Every row has a hidden score from 0 to 20. What is each row's score? 10 is about the middle. The score is a weighted sum of the row's numbers plus the product of two more (or one squared), each taken from its middle value.
<-2.0  0.8  0.8  0.2 -1.1 -0.1 -3.1  0.7  0.6 -1.1 -0.7 -1.7 -0.5  1.0 -1.0
  1.5> >> 10
< 0.4  0.1 -0.1 -1.7  0.4  0.1 -0.6 -0.4 -0.9  0.3  0.2 -0.2  0.0  1.3  0.8
  0.0> >> 8
< 0.2 -0.3  0.3  0.0  1.2 -0.2  0.3  0.6  0.7 -0.3  0.3  0.9 -1.6  0.4  1.4
 -0.3> >> 12
<-2.3  0.4  1.5 -1.8 -0.6 -0.5 -2.8 -0.2 -0.4 -0.6  0.3 -2.4  1.1  2.5 -1.0
  1.7> >> 13
< 0.1  0.8 -0.7 -0.5 -0.2  0.5  1.6 -0.1 -0.2  0.6 -0.3  1.3 -0.9 -0.1 -0.1
  0.0> >> 14
< 0.7  0.4  0.4  0.5 -1.2  0.9  0.0 -1.0 -0.3  0.4 -0.7  0.2  1.2 -1.0 -0.7
 -0.6> >> 4
<-1.8  0.4  1.4  1.0 -1.3  0.3 -2.6  0.8  0.8 -0.2  0.1 -1.6  1.0  0.0 -1.4
  1.6> >> 15
< 0.4 -0.8 -0.4  1.7  0.1  0.0 -0.1  0.6  1.0  0.0 -0.2  0.1  0.2 -1.1 -0.2
  0.1> >> 9
<-0.8 -0.1  0.5 -0.3 -0.4  0.1 -1.3 -0.2  0.2  0.0  0.1 -0.5  0.7  0.3 -0.9
  1.0> >> 12
<-0.2  0.0  1.0  0.5 -0.6  0.1 -0.4  0.1 -0.3 -0.4 -0.7  0.4  0.9 -0.3  0.1
 -0.2> >> 8
<-0.8 -0.9 -0.2  0.4  0.4 -0.6 -1.0  0.8  0.4  0.1  0.5 -0.9  0.4  0.6  0.9
  0.5> >> 9
< 0.5 -0.1 -0.8 -0.3  0.4 -0.5  0.4 -0.3 -0.4  0.3  1.2  0.2 -0.1  0.5 -0.1
 -0.4> >> 9
<-1.3 -0.6  1.3 -0.1  1.6 -0.4  0.8  1.7  2.9 -1.6  0.1 -1.4 -2.4  0.7  2.2
  1.2> >> 12
<-1.0 -0.4  0.2 -0.6 -0.1  0.5 -1.2  1.3  0.5  0.0  1.3 -1.2  0.1  1.7  0.3
  1.3> >> 10
<-0.3  0.1  0.4 -0.2 -0.5  0.5 -0.7  0.1  0.3  0.0 -0.3 -0.5  0.0 -0.1 -0.4
  0.4> >> 10
<-0.4  0.3  0.0 -0.9 -0.2  0.4 -0.7  0.3 -0.3 -0.2  0.4 -1.1  0.4  0.7 -0.6
  0.4> >> 11
< 2.4  1.8  0.0  0.7  0.8  0.3  3.2 -1.0 -1.0  0.9 -2.4  2.9 -0.8 -2.4  0.3
 -2.2> >> 11
<-2.1 -0.6  1.6  0.3 -0.2  0.7 -2.3  1.9  1.8 -1.4 -0.1 -1.5 -0.7  0.8  0.2
  2.6> >> 10
<-0.2  1.2 -0.1 -0.1 -1.8  1.0 -0.9 -1.0 -1.2  1.4 -0.8  0.3  2.2 -0.4 -1.7
  0.1> >> 12
<-2.7 -1.5  0.7 -0.1  0.3  0.2 -1.4  1.6  1.6 -1.3  0.6 -1.4 -0.9  1.7  0.8
  2.1> >> 8
< 0.3 -0.1 -0.4 -1.5  0.0  0.1 -1.0 -0.6 -1.0  0.0  1.4 -0.5  0.3  1.7 -0.3
 -0.4> >> 16
< 0.2  0.1 -0.3 -0.1 -0.2 -0.1  0.7 -0.8 -0.8  0.6  0.0  0.8  0.1 -0.4 -0.1
 -0.4> >> 9
<-0.5  0.4  0.3  1.9 -1.3 -0.2  0.2  0.2 -0.1  0.3  0.3  0.6  0.2 -1.5 -1.4
  0.6> >> 9
< 0.0 -0.4 -0.2 -0.6  0.3  0.4  0.0  0.4  0.0 -0.2  0.5 -0.4  0.0  1.0  0.7
  0.4> >> 8
<-0.3 -1.7 -1.6 -1.0  0.5  0.7  0.1  0.9  0.3  1.3  1.4 -1.3 -0.8  1.1 -0.3
  2.0> >> 14
<-0.2  1.0  0.1 -0.3 -0.2 -0.1 -0.3 -0.7  0.0  0.2  0.2  0.3  0.9 -0.4 -0.1
 -0.5> >> 13
< 2.0  0.8 -0.1  2.0 -0.7  0.0  1.7 -1.7 -0.4  1.5 -1.1  2.3  1.6 -3.0 -1.4
 -1.5> >> 13
<-0.4 -0.6  0.6 -1.4  0.7 -0.2  1.2  0.3  0.2 -1.3  0.1 -0.2 -2.4  0.5  2.6
 -0.3> >> 4
< 1.4  0.2 -1.4 -0.9 -0.1  0.2  0.5 -1.1 -1.5  0.5  1.3 -0.3  0.6  0.4  0.4
 -1.1> >> 9
<-0.8 -0.1 -0.2 -1.0  0.3 -0.6 -0.7 -0.2 -0.1  0.7  0.2 -0.4 -0.7  1.4  0.4
  0.3> >> 12
< 0.2  0.2  0.0  0.7 -0.2  0.2  0.5  0.1  0.0 -0.5 -1.0  0.6  0.6 -1.0 -0.5
  0.1> >> 8
<-1.2 -1.5  0.7  0.1 -0.4 -0.4 -2.3  1.7  1.5 -1.5  1.3 -1.0 -0.1  1.3  0.3
  1.5> >> 8
< 0.8  1.1  1.0  1.4 -1.2  0.6  0.3 -0.2  0.2 -0.2 -1.7  0.9 -0.2 -1.5 -0.9
 -0.5> >> 5
< 0.7  0.1 -0.9 -1.8 -0.1 -0.6  0.0 -0.8 -1.6  0.3  0.7 -0.3  0.5  0.8 -0.3
 -0.5> >> 8
< 1.3  1.7 -0.3 -0.7 -0.9  0.9  0.0 -1.2 -1.4  1.2 -1.1  1.2  1.1 -0.9 -0.4
 -0.3> >> 13
<-2.2 -0.9  1.1  0.5  0.5  0.4 -1.7  2.7  3.1 -2.0  0.8 -1.7 -2.3  1.1  2.0
  2.1> >> 11
< 0.2  0.7  0.3 -1.7 -0.4 -0.4 -0.3 -1.4 -1.2  0.5  0.2 -0.1  0.4  1.0  0.1
 -0.6> >> 11
<-0.4 -0.7 -0.8  0.1  0.6 -0.2  0.1  1.0  0.4 -0.9  0.6  0.6 -0.7  0.3  0.5
  0.5> >> 3
< 0.0  0.9  0.8 -0.3  0.5  0.4  0.2  0.4  0.2 -0.3 -0.4  0.0 -0.9 -0.1  0.1
  0.7> >> 13
<-0.6  1.4  0.4 -0.5 -0.9  0.0 -0.1 -0.8 -1.0  0.2 -0.7 -0.1  0.8 -0.4 -0.6
 -0.3> >> 13
<-0.9 -0.2  1.9 -1.4 -0.4  0.8 -3.1  0.9  1.2 -0.1  0.8 -1.9  0.5  1.6 -0.5
  1.9> >> 17
<-0.2 -0.2  0.4  0.8 -0.1 -1.0 -0.3  0.1  0.6 -0.3 -0.4 -0.4 -0.5 -0.1  0.3
  0.1> >> 10
< 0.1 -1.1 -0.6  0.3 -0.1 -0.9 -0.6 -0.2  0.7 -0.2  1.4 -1.2  1.0  0.4 -0.7
  0.3> >> 9
<-0.6 -1.3  0.7  1.1  0.9 -0.4 -0.4  1.8  1.3 -1.2 -0.1 -0.1 -1.2  0.7  0.7
  1.3> >> 6
< 0.3 -1.6 -1.0 -0.6  2.6 -0.2  0.7  1.5  0.9 -0.9  1.3  0.0 -2.5  1.3  2.5
  0.1> >> 6
<-0.9 -0.2  0.3  0.2  0.0 -0.1 -0.9  0.6  0.3 -0.9  0.3 -0.8 -0.5  0.6  0.5
  0.7> >> 8
< 0.0  1.0  0.3  2.3 -0.5  0.1 -0.3  0.6  0.1  0.3 -1.3  0.5  0.6 -1.5 -1.7
  0.0> >> 13
< 0.5  0.4 -0.5 -0.6  0.4  0.2  0.7 -0.5 -0.8  0.1 -0.1  1.1  0.2  0.3  0.5
 -0.8> >> 9
< 0.7  0.2  0.1 -1.4  0.1  0.0 -1.6 -0.7 -0.8 -0.3  0.4 -0.8  1.1  1.5 -0.3
 -0.7> >> 14
<-0.2 -0.8 -0.1  0.2  1.0  0.4  0.8  1.3  1.6 -0.2  0.4  0.3 -0.9 -0.1  0.7
  0.5> >> 9
< 0.4  0.9  0.8  0.0 -1.2 -0.1 -1.0 -1.4 -1.1 -0.1  0.2  0.0  1.9 -0.7 -2.1
 -0.8> >> 16
< 0.2 -0.9 -0.7 -0.3  0.4 -0.9 -0.1  0.5  0.4  0.3  0.9 -0.2  0.1  0.2  0.5
  0.1> >> 8
<-0.4  2.6  2.9 -1.1 -1.3  0.3 -0.1 -1.6  0.5  0.4 -1.2 -1.5  0.0  0.4 -0.9
  1.0> >> 19
< 0.5  0.3  0.9  0.2  0.3  0.3  0.9 -0.3  0.9 -0.3  0.3 -0.8 -0.7  0.1  1.4
 -0.1> >> 11
<-0.6  1.0  0.2  0.0 -1.6 -0.2 -0.1 -0.6 -1.0  0.0 -0.9  0.3  0.2 -0.9 -1.5
 -0.4> >> 12
<-0.9  0.3  0.6  0.4 -0.1 -0.8 -1.4 -0.2  0.1 -0.2  0.4 -0.8  0.5  0.0 -1.2
  0.3> >> 14
< 3.6  0.1 -1.4 -0.4  2.0 -0.8  2.8 -1.3 -0.2  1.3 -0.5  3.0 -0.5 -1.1  1.8
 -2.8> >> 9
<-0.9 -1.2 -0.5  0.4  1.0  0.6 -0.6  1.2  1.6 -0.3  0.8 -0.7 -0.5  0.6  1.0
  1.3> >> 9
<-0.1 -0.6 -0.6  0.2 -0.5 -0.9 -1.2 -0.6  0.0 -0.8  1.6 -2.2  1.1  0.9 -0.7
  0.2> >> 10
<-0.6  0.0  1.3 -0.3 -1.0 -0.3 -0.5  0.5 -0.2 -0.2 -0.7 -0.8  0.8 -0.1 -0.9
  0.6> >> 11
<-0.2 -0.9  0.5 -0.6 -0.2  0.7 -0.2  0.0  0.5 -0.6  0.4 -0.9 -1.5  0.7  0.5
  0.4> >> 1
<-0.9  1.7  1.6 -0.8 -1.9  1.2  1.1 -1.2 -1.5  0.2 -2.0  0.5  0.3 -1.1 -0.9
 -0.2> >> 7
<-0.1  0.2 -0.8 -1.0  0.8  0.6  0.4 -0.2  0.3  0.7 -0.3  0.2  0.1  0.3  1.4
 -0.2> >> 11
<-0.4 -0.8 -0.9  1.3  0.5  0.5 -0.2  0.9  0.5 -0.4  0.4  0.7  0.4 -0.3 -0.1
  0.4> >> 6
< 0.5 -0.3  0.2  1.4 -0.6 -1.2 -0.4 -0.7  0.1 -0.3  0.1 -0.3  1.0 -0.7 -1.4
 -0.2> >> 10
< 1.5 -0.3 -1.1 -0.1 -0.3 -1.4 -0.2 -1.7 -0.5  0.8  1.3  0.0  1.2  0.0 -0.8
 -1.0> >> 12
< 0.6 -0.1 -0.2 -0.5  1.0  0.7  1.2  0.4 -0.3  1.0  0.6  0.2 -1.4  0.6  1.0
  0.2> >> 11
< 0.3  0.4 -0.4 -0.5 -0.7  1.0  0.2 -0.1 -0.7  0.1  0.0  0.8 -0.4 -0.1  0.3
  0.3> >> 7
< 2.3  0.4 -1.5 -0.7  0.0 -0.8  1.6 -2.7 -1.5  1.4  1.2  1.3  0.3 -0.5 -1.1
 -2.3> >> 14
<-0.3  0.1  0.6 -0.1 -0.2  0.1 -1.2  0.7 -0.2 -0.7 -1.1  0.6  0.2  0.1 -0.6
  0.4> >> 7
<-0.3  1.5  0.8 -2.0 -1.1  0.3  0.0 -0.7 -1.5  0.4  0.1 -0.8  0.5  1.0 -0.8
  0.6> >> 13
< 0.2  1.0 -0.1 -2.9  0.2  0.1 -0.1 -0.9 -0.9 -0.3  1.1 -0.8  0.6  1.8  1.0
 -0.6> >> 11
<-0.2 -0.4  0.5  1.7  0.1  0.1  0.5  0.5  1.3 -0.7 -0.6  0.1 -0.2 -0.3  1.2
  0.2> >> 7
< 1.4  1.7  0.0 -0.4 -1.2  0.6 -0.7 -1.6 -1.5  1.1 -0.6  0.3  2.4  0.5 -1.6
 -0.5> >> 11
< 1.6  0.6  1.2  1.6 -0.1 -0.3  1.1 -0.9  0.9  0.1 -1.6  0.5  0.2 -2.2 -1.1
 -0.8> >> 10
<-0.6 -0.8 -0.1  0.5  0.6  0.4  0.0  1.5  1.2 -1.2  0.4  0.0 -1.4  0.1  1.0
  1.3> >> 6
<-0.6 -2.6 -1.0 -0.6 -0.2 -0.4 -1.0  1.1  0.1  0.8  1.7 -2.4 -1.1  1.1 -0.2
  1.8> >> 10
<-0.6  0.5  0.7  0.5  0.2  0.0  0.9  0.3  0.2  0.1 -0.8  1.0 -0.8 -0.9 -0.5
  0.1> >> 13
<-0.3  0.3  0.1 -0.3 -0.8  0.0 -1.0 -0.7 -0.5  0.5  0.1 -1.0  1.7  0.1 -0.7
 -0.1> >> 12
< 2.4  1.0  0.2  0.9 -0.2  0.1  2.5 -1.8 -1.1  0.3 -0.8  1.6  1.0 -2.0  0.0
 -3.3> >> 11
< 0.5  1.2  0.3 -0.3 -0.8  0.9 -0.9 -0.5 -0.7  0.6 -1.4 -0.1  1.2 -0.3 -1.7
  0.6> >> 10
<-1.8 -0.2  0.9 -0.9 -0.6 -1.4 -2.4  0.6  0.5 -1.0  0.6 -1.5 -0.3  2.1 -0.6
  0.8> >> 12
<-0.1 -0.4  0.2 -0.2 -0.4  1.2  0.1  0.8  1.1 -0.4  0.7 -0.8 -1.6  1.0  1.2
  1.0> >> 7
<-0.2  2.0  0.5  0.4 -1.9 -0.1 -0.7 -1.1 -0.9  0.1 -0.6 -1.0  1.5 -0.9 -1.9
 -0.4> >> 15
< 0.5  0.6  0.8 -0.7 -0.6 -0.3 -0.3 -1.1 -0.9 -0.4  0.0  0.1  0.9 -0.3 -0.4
 -1.3> >> 12
< 0.0 -1.4 -0.1  0.8  1.4 -0.3  1.1  1.1  1.6 -0.6  0.5  0.3 -1.6 -0.1  1.5
 -0.2> >> 9
<-2.0 -1.5  1.0  0.4  1.6  0.4 -1.7  3.0  2.7 -1.0  1.3 -1.1 -2.0  1.3  1.2
  2.7> >> 8
< 1.0  1.3  0.2 -0.4 -0.2  0.3  0.6 -0.2 -1.1 -0.1 -0.6  0.9 -1.0 -0.5 -1.1
 -0.2> >> 11
< 0.1 -1.0 -0.3 -0.3  0.6 -0.6  0.0  0.4  0.0 -1.0  0.8 -0.4  0.0  0.5  0.6
 -0.6> >> 8
<-0.8 -0.6 -0.2  0.3 -0.2  0.2  0.5  0.6  0.6  0.8 -0.1 -0.3 -1.1  0.0  0.3
  0.7> >> 14
<-1.3  1.4  2.0  0.1 -1.7  0.1 -1.1 -1.2 -0.6 -0.4 -0.1 -1.0  1.5 -0.1 -1.3
  0.7> >> 14
< 0.6 -1.0 -1.1 -1.1  1.0  0.4 -0.3  0.5 -0.1  0.2  0.5  0.7  0.0  0.9  0.5
  0.0> >> 7
<-0.6 -0.6  0.5  0.6  0.5  0.2  1.1  0.9  1.3 -0.6 -0.4  0.2 -0.9  0.1  0.9
  0.5> >> 8
< 1.0 -0.3 -0.7  0.2  0.1  0.3  0.2  0.5  0.5  0.6  0.1  0.2 -0.2 -0.3 -0.2
  0.3> >> 12
<-2.0 -1.1  0.6  0.4 -0.2  0.7 -1.4  2.1  1.7 -1.2  0.3 -1.2 -1.2  1.1  0.0
  1.8> >> 9
< 0.0 -0.7  0.1  0.2  1.1 -0.9  0.5  0.5  0.6 -0.4  0.7 -0.5 -0.6  0.0  1.2
 -0.1> >> 8
<-2.2 -1.6 -0.5  0.5  0.1  0.7 -1.2  2.1  1.7 -0.7 -0.1 -1.7 -0.4  0.9 -0.2
  2.4> >> 10
< 1.5  0.0 -1.2  1.4  0.5 -0.5  1.9 -1.2 -0.1  1.0  0.0  1.8  0.3 -1.9 -0.7
 -1.2> >> 11
< 0.2  0.0 -0.1 -0.8  0.3  0.3 -0.1 -0.1 -0.4  0.0  0.1  0.7  0.4  0.5  0.3
 -0.1> >> 9
< 0.5  0.5  0.1  0.8 -0.1 -0.3  0.0 -0.2  0.2 -0.7 -0.3  0.2  0.5 -0.9 -0.8
 -0.6> >> 10
< 0.9  0.2 -0.8  0.6  0.4 -1.1  0.9 -1.0 -0.9  0.6 -0.1  1.2  0.9 -0.6  0.0
 -1.5> >> 9
< 0.2 -0.1 -0.4  1.0  0.3  0.7  0.6  0.4  0.6 -0.1 -0.5  0.7 -0.5 -0.6 -0.1
  0.3> >> 9
< 1.2  0.7  0.1 -1.1  0.9  0.4  0.2 -0.6 -0.1  1.6  0.1  0.8 -0.8  0.1  0.8
 -0.2> >> 16
<-0.3 -0.1  0.0 -1.1  0.0 -0.1  0.4  0.1 -0.7  0.9  0.0  0.9 -0.7  0.2  0.0
  0.0> >> 12
<-2.1 -2.3 -0.7  0.9  1.6  0.6 -0.8  3.1  2.7 -1.7  0.1 -1.6 -2.2  0.8  0.9
  2.4> >> 7
<-0.3 -0.2 -0.3  2.3  0.6  0.2  0.6  1.1  1.2 -0.5 -0.6 -0.4  0.7 -0.7 -0.3
  0.0> >> 8
< 2.2 -0.6 -1.8 -0.3  0.2 -0.5  1.0 -1.5 -1.0  1.2  1.2  0.7  0.6 -0.4 -0.7
 -1.4> >> 10
< 0.1  0.9  0.9 -0.9 -1.0 -0.7 -0.5 -1.3 -0.9  0.0  0.4 -0.5  0.9  0.7  0.1
 -0.5> >> 12
<-0.9 -0.9 -0.2  0.5  0.1  0.5  0.6  0.9  0.7 -0.3  0.2  0.1 -0.9  0.1  1.0
  0.7> >> 7
<-0.1  0.2 -0.3 -2.6 -0.1  0.0 -0.8 -0.9 -1.6  0.5  1.5 -0.9  0.5  2.3  0.4
 -0.3> >> 14
< 0.3  0.5  0.1  0.9 -0.4  0.0 -0.1  0.1 -0.5  0.0 -1.4  0.1  0.5 -0.7 -1.6
 -0.5> >> 8
< 0.7 -0.7 -0.3  0.4  1.1  0.0  0.0  0.4  1.5  0.4  0.8 -0.2 -0.3 -0.1  0.4
  0.0> >> 14
<-0.6  0.8  0.7 -0.8 -1.4 -0.3 -0.8 -1.0 -1.1 -0.3  0.1 -0.5  1.1  0.3 -0.9
 -0.5> >> 11
<-0.5 -0.8 -0.3  0.1  0.3 -0.2 -0.2  0.5  0.3  0.0  0.4 -0.4  0.4  0.3  0.2
  0.5> >> 8
< 0.5  0.8 -0.4  0.4 -0.6  0.3  0.8  0.0 -0.1 -0.1 -0.2  0.2 -0.1 -0.7 -0.5
 -0.4> >> 11
< 0.6  0.1 -0.2 -1.6  0.6  0.1 -0.5 -0.3  0.1  0.7  0.7 -0.7 -0.3  0.9  0.8
  0.5> >> 13
<-0.3 -0.6  0.4 -0.9  0.3 -0.5 -0.8 -0.1  0.6  0.0  1.0 -0.9  0.1  0.9  0.1
  0.2> >> 14
< 0.3 -0.3 -0.9  0.5  0.7  0.2  0.5  0.0  0.7  0.0 -0.8  1.1  0.6 -0.3  0.5
 -0.8> >> 8
<-1.8 -3.3 -1.6 -0.1  1.8  0.6  0.0  3.2  1.8 -0.6  1.5 -2.0 -1.6  2.0  2.3
  2.3> >> 1
<-0.7  0.7  0.5  0.3 -0.7  0.2 -0.6 -0.4  0.0  0.3 -0.9 -0.7  0.8 -0.5 -0.4
  0.7> >> 13
<-0.9 -1.0 -0.4 -0.8  1.1  0.2  0.1  1.0  0.0 -0.4  0.1  0.6 -2.2  1.0  0.5
  0.4> >> 7
<-0.9 -3.5 -1.5 -0.6  2.4 -0.3  0.1  2.5  1.4  0.3  2.6 -2.0 -2.8  2.1  2.6
  2.1> >> 4
< 0.6 -0.3 -0.2 -0.7  0.7 -0.2 -0.9  0.1  0.1  0.7  0.8 -0.6  0.2  0.4 -0.1
  0.4> >> 13
< 1.0  0.7 -0.7 -0.8 -0.1  1.0  0.5 -0.9 -0.5  1.8 -0.1  1.0  0.8 -0.1  0.1
  0.0> >> 14
< 0.6  0.0 -0.4  1.2 -0.4  0.1  0.6  0.2  0.5  0.5 -1.2  1.0 -0.1 -1.3 -0.8
  0.0> >> 13
< 0.8  0.3 -0.1 -0.8 -0.1  0.4  0.5 -0.6 -0.3  0.0 -0.3  0.2  0.1  0.1  0.1
 -0.4> >> 7
< 0.2  2.3  0.9 -0.6 -1.6  0.1 -0.2 -1.8 -1.9  0.1  0.0  0.6  1.2 -0.6 -2.0
 -0.6> >> 14
< 1.1 -1.4 -1.0  1.0  0.4 -1.7  1.2 -0.8  0.3  0.5  0.3  0.6  0.0 -1.2  0.2
 -0.6> >> 8
< 1.2  1.2 -0.2 -0.1 -0.4 -0.4 -0.7 -1.6 -0.6  1.0 -0.3  0.7  1.4 -0.8 -0.2
 -0.7> >> 13
< 0.6  0.0 -0.7  0.3  0.0  0.2 -0.1  0.1  0.0  0.3  0.0  0.0  0.6 -0.5 -0.3
  0.1> >> 10
< 1.6  1.8  0.7 -0.3 -1.6  0.7  0.0 -1.5 -2.1  0.3 -0.5  1.2  1.7 -0.7 -1.1
 -1.8> >> 12
< 1.0  0.0 -0.9 -0.5  1.0  0.4  0.4  0.2  0.0  0.7 -0.3  0.8 -0.9 -0.2  0.8
 -0.4> >> 10
<-0.6  0.0 -0.1 -0.6  0.4  0.0 -0.2  0.5  0.3 -0.6  0.4 -0.8 -0.1  1.1  1.0
  0.3> >> 8
< 0.1 -0.1  0.1 -0.6  0.1  0.5  0.1 -0.1  0.2  0.3 -0.4  0.2 -0.1  0.1 -0.2
  0.0> >> 9
<-2.1 -0.4  0.8 -0.4  0.2  0.0 -2.5  1.3  0.0 -1.2  1.3 -2.1  0.7  2.0  0.2
  1.3> >> 13
< 0.5  0.4  0.5 -0.3 -0.6 -0.2 -0.1 -0.7 -0.6  0.0 -0.1  0.4  0.6 -0.2 -0.2
 -0.6> >> 10
<-0.5 -0.7 -0.2  1.6  0.3 -0.4  0.4  1.4  0.8 -1.1 -0.1  0.5 -1.4 -1.0 -0.7
  0.2> >> 7
< 0.2  1.7  0.2  1.4 -1.4  1.1  0.4 -0.2 -0.1  0.5 -1.5  0.8  0.9 -1.6 -1.7
  0.5> >> 17
< 0.2  0.9 -0.1  0.6 -0.8  1.1  1.6  0.0  0.3  0.3 -0.8  1.3 -0.8 -1.4 -0.8
 -0.1> >> 15
<-1.7 -2.8 -1.3 -0.8  1.4  0.0 -0.4  2.3  1.2 -0.5  1.9 -1.8 -1.9  2.2  2.3
  2.4> >> 3
<-0.9 -0.1  0.5  0.9 -0.2 -0.1  0.2  0.5  0.2 -1.4 -0.5 -0.5 -0.1 -0.2 -0.2
 -0.1> >> 7
< 0.2  0.6  0.5  0.6 -0.9 -0.1 -0.2 -0.4 -0.2 -0.5  0.1 -0.8  0.6 -0.7 -1.2
  0.0> >> 11
< 0.3  0.2 -0.4 -1.3  0.5  0.6  0.1 -0.2 -0.6  0.5  0.8  0.4 -0.2  0.5  0.0
 -0.2> >> 12
< 0.5  0.4  0.0  0.9 -0.4 -0.2  1.1  0.0 -0.4 -0.4 -1.3  0.9  0.7 -0.8  0.4
 -0.4> >> 5
< 0.0  0.0 -0.1  1.0  0.1  0.0 -0.1  0.1  0.8  0.3 -0.8  0.6 -0.1 -1.1 -0.9
 -0.7> >> 12
< 0.4  0.9  0.5 -0.9 -0.5  1.1  0.1 -0.5  0.1  1.3 -0.2  0.2  0.3  0.0 -0.5
  0.7> >> 17
< 0.2  0.5  1.0 -0.1  1.0 -1.3  0.5 -0.7  1.4  0.5  0.2 -1.1 -0.7  0.6  1.1
  0.2> >> 17
< 0.2 -0.5 -0.5  0.1 -0.3 -0.2 -0.1 -0.1  0.0  0.6  0.8 -0.1  0.5  0.2 -0.5
 -0.4> >> 12
< 0.1  0.5 -0.2  0.8  0.0  0.0  0.2  0.2  0.5  0.2  0.0  0.4 -0.2 -0.8 -0.1
  0.2> >> 13
< 0.4  1.0  1.0  0.8 -1.5  0.2 -0.4 -0.6 -0.2 -0.7 -1.2  0.3  0.6 -1.4 -1.6
 -0.5> >> 7
<-0.9 -0.4 -0.1  1.1  0.1  0.6  0.5  1.0  0.5 -0.3 -0.6  0.8 -0.6 -0.8 -1.2
  0.4> >> 9
< 0.9  0.6  1.1  0.5 -0.9  0.6  0.3 -0.4 -0.1  0.7 -1.4  0.6  1.4 -1.3 -0.8
 -0.2> >> 10
<-0.4 -0.6 -0.2  1.3  0.9  0.1  1.3  0.8  0.6 -0.5 -0.2  0.2 -0.8 -0.2  1.4
  0.2> >> 6
<-0.5  0.2  0.6 -0.2 -0.6 -0.6 -0.9 -0.2 -0.3 -0.3  0.2 -0.9  0.6  0.3 -0.2
  0.2> >> 10
< 0.7 -0.4 -0.4 -1.2  0.8  0.3 -0.2 -0.2 -0.3  0.8  0.6  0.1  0.0  0.8  0.7
 -0.1> >> 11
<-0.2  0.2  0.4  1.1 -0.6 -0.3 -0.1 -0.3 -0.1 -1.0 -1.1  0.9  1.2 -0.8 -1.0
 -0.4> >> 7
<-0.2  1.2  0.5  0.2 -1.0 -0.3 -0.7 -0.9 -1.1 -0.6 -0.1 -0.2  1.7 -0.5 -0.2
 -1.0> >> 11
< 0.6 -1.3 -0.4 -0.5 -0.1 -0.1 -0.7  0.3 -0.3 -0.2 -0.1  0.6  0.7  0.3 -0.5
 -0.3> >> 5
< 0.6 -0.6 -0.1  0.1  0.2 -0.3  0.8  0.5  0.3 -0.1 -0.2  0.8 -0.6 -0.2  0.0
 -0.2> >> 8
< 0.5  1.0 -0.1 -0.7 -0.3  0.1  0.2 -0.6 -1.4  0.6 -0.8  0.9 -0.2  0.1 -0.4
 -0.8> >> 9
<-0.5  0.1  0.5  1.4 -0.7 -0.5 -0.7  0.4  0.4 -1.1 -0.2 -0.6  0.2 -0.6 -0.4
 -0.3> >> 9
< 0.1 -0.6 -0.8 -1.6  1.1 -0.2  0.2 -0.5  0.1  0.5  0.7 -0.5 -0.5  1.3  1.5
 -0.6> >> 10
<-0.9 -0.8  0.4  1.4  0.8  0.2  1.7  1.4  1.3 -0.7 -0.5 -0.1 -1.2 -0.4  1.2
  0.5> >> 7
< 1.2 -0.7 -1.2  1.3 -0.2 -1.1  1.4 -1.4 -0.6  0.5  0.3  0.1  1.2 -1.6 -0.5
 -1.6> >> 7
<-0.6 -1.0  0.5  1.2  0.1 -0.7 -0.5  0.9  0.8 -0.6  0.0 -0.9 -0.9 -0.2 -0.3
  0.6> >> 9
< 0.0  0.3  0.3  0.5  0.2  0.7  1.6  0.2  0.0 -0.7 -0.9  0.2 -0.8 -0.2  0.8
 -0.2> >> 5
< 0.3 -1.4 -1.6 -0.6  1.7  0.1  1.5  1.1  0.0  0.0  0.7  1.6 -1.7  0.5  1.4
 -0.2> >> 3
<-1.2  0.1  0.4  1.0 -0.7 -0.4 -1.1  0.4  0.2 -0.6  0.5 -0.8  0.0 -0.1 -0.1
  0.9> >> 9
<-0.2 -1.2 -0.6 -2.0  1.0  0.1 -0.2  0.1 -0.2 -0.5  1.0 -0.5 -0.5  1.8  0.6
  0.8> >> 6
<-0.3  0.0 -0.3 -0.8  0.6  0.1 -0.5 -0.6 -0.2  1.1  1.3 -1.2  1.4  1.6  1.2
  0.2> >> 15
< 2.8  1.2 -0.5  0.4  0.5  0.9  2.6 -0.8 -0.4  1.6 -1.6  3.3 -0.3 -1.8  0.2
 -1.9> >> 10
< 0.0 -0.2 -0.7  1.7  1.1 -0.2  0.8  0.7  0.5  0.1  0.4  0.5 -0.5 -0.4 -0.2
  0.0> >> 7
<-1.1  1.3  1.1  0.3 -2.1  0.2 -0.8 -0.7 -0.6 -0.3 -0.8 -0.4  1.3 -0.8 -1.8
 -0.2> >> 12
